[[.55, -.28, .08, .36, .58, .11, -.59, -.57, -.08, .18, .06, .55],
[.17, .10, -.40, -.08, .08, -.38, -.12, -.12, .35, -.35, .39, .27],
[.11, -.17, .66, .27, .14, .61, -.02, -.02, -.50, .57, -.39, -.03],
[-.10, .18, -.66, -.22, -.11, -.57, .06, .04, .57, -.55, .33, .06]]
=>
[[.55, -.28, .08, .36, .58, .11, -.59, -.57, -.08, .18, .06, .55],
[.11, -.17, .66, .27, .14, .61, -.02, -.02, -.50, .57, -.39, -.03],
[.17, .10, -.40, -.08, .08, -.38, -.12, -.12, .35, -.35, .39, .27],
[-.10, .18, -.66, -.22, -.11, -.57, .06, .04, .57, -.55, .33, .06]]

[[-.32, .47],
[-.12, -.44],
[.35, -.13],
[-.21, .17],
[.10, -.07],
[.43, -.51],
[-.15, .03],
[.02, .11],
[-.09, .12]]
=>
[[.43, -.51],
[-.12, -.44],
[.35, -.13],
[.10, -.07],
[-.15, .03],
[.02, .11],
[-.09, .12],
[-.21, .17],
[-.32, .47]]

[[.40, .40, -.61],
[.24, .24, -.49],
[-.15, -.15, .42],
[-.30, -.30, .09],
[-.28, -.28, .52]]
=>
[[-.30, -.30, .09],
[-.28, -.28, .52],
[-.15, -.15, .42],
[.24, .24, -.49],
[.40, .40, -.61]]

[[.05, -.13, .38, .05, -.31, .13, .29, .29, .32, .33, .30, .50, -.26, .18, -.29],
[-.35, -.15, .02, .40, .18, -.37, -.17, .06, -.22, -.06, -.18, .26, .10, .48, .08],
[.45, .14, .15, -.46, -.33, .51, .36, .06, .41, .22, .35, -.09, -.22, -.52, -.21],
[-.42, -.12, -.15, .45, .35, -.49, -.34, -.07, -.40, -.22, -.34, .08, .24, .50, .23]]
=>
[[-.35, -.15, .02, .40, .18, -.37, -.17, .06, -.22, -.06, -.18, .26, .10, .48, .08],
[.05, -.13, .38, .05, -.31, .13, .29, .29, .32, .33, .30, .50, -.26, .18, -.29],
[-.42, -.12, -.15, .45, .35, -.49, -.34, -.07, -.40, -.22, -.34, .08, .24, .50, .23],
[.45, .14, .15, -.46, -.33, .51, .36, .06, .41, .22, .35, -.09, -.22, -.52, -.21]]

[[-.01, .31, -.57, .35, .33, -.50, .25],
[.32, -.27, .55, -.33, -.47, .53, .02],
[.64, .59, .11, -.40, -.45, .04, .68]]
=>
[[.32, -.27, .55, -.33, -.47, .53, .02],
[-.01, .31, -.57, .35, .33, -.50, .25],
[.64, .59, .11, -.40, -.45, .04, .68]]

[[-.17, .04, .40, .16, -.46, -.46],
[-.40, -.01, .10, .52, -.39, -.14],
[-.36, -.02, .23, .50, -.45, -.21],
[-.37, .01, .13, .44, -.39, -.19]]
=>
[[-.36, -.02, .23, .50, -.45, -.21],
[-.40, -.01, .10, .52, -.39, -.14],
[-.37, .01, .13, .44, -.39, -.19],
[-.17, .04, .40, .16, -.46, -.46]]

[[.67, .13, -.63, .69, .19, -.64],
[-.36, .15, -.63, .43, .19, .33],
[-.42, .08, -.29, -.58, -.48, -.10],
[-.08, .55, -.35, .25, -.29, .34],
[.52, .62, .03, -.57, .35, -.18],
[-.31, .25, .05, .39, .40, -.08],
[-.16, -.48, .31, .18, .18, -.39],
[.24, .63, -.54, .71, -.09, .05]]
=>
[[-.16, -.48, .31, .18, .18, -.39],
[-.42, .08, -.29, -.58, -.48, -.10],
[.67, .13, -.63, .69, .19, -.64],
[-.36, .15, -.63, .43, .19, .33],
[-.31, .25, .05, .39, .40, -.08],
[-.08, .55, -.35, .25, -.29, .34],
[.52, .62, .03, -.57, .35, -.18],
[.24, .63, -.54, .71, -.09, .05]]

[[-.16, .13, -.11, .23, -.17, .25, .24, -.16, .29, .42, .10, .25, -.23, .22, .07],
[.63, -.21, -.01, .15, .13, -.53, .05, -.09, .03, .07, .12, -.08, .11, .06, -.13],
[.20, .05, -.18, .10, .00, .30, .33, -.18, .11, .12, .08, .09, -.07, .00, .18]]
=>
[[.63, -.21, -.01, .15, .13, -.53, .05, -.09, .03, .07, .12, -.08, .11, .06, -.13],
[.20, .05, -.18, .10, .00, .30, .33, -.18, .11, .12, .08, .09, -.07, .00, .18],
[-.16, .13, -.11, .23, -.17, .25, .24, -.16, .29, .42, .10, .25, -.23, .22, .07]]

[[-.14, .31],
[.08, .26],
[.02, .39],
[.14, .03],
[-.52, -.57]]
=>
[[-.52, -.57],
[.14, .03],
[.08, .26],
[-.14, .31],
[.02, .39]]
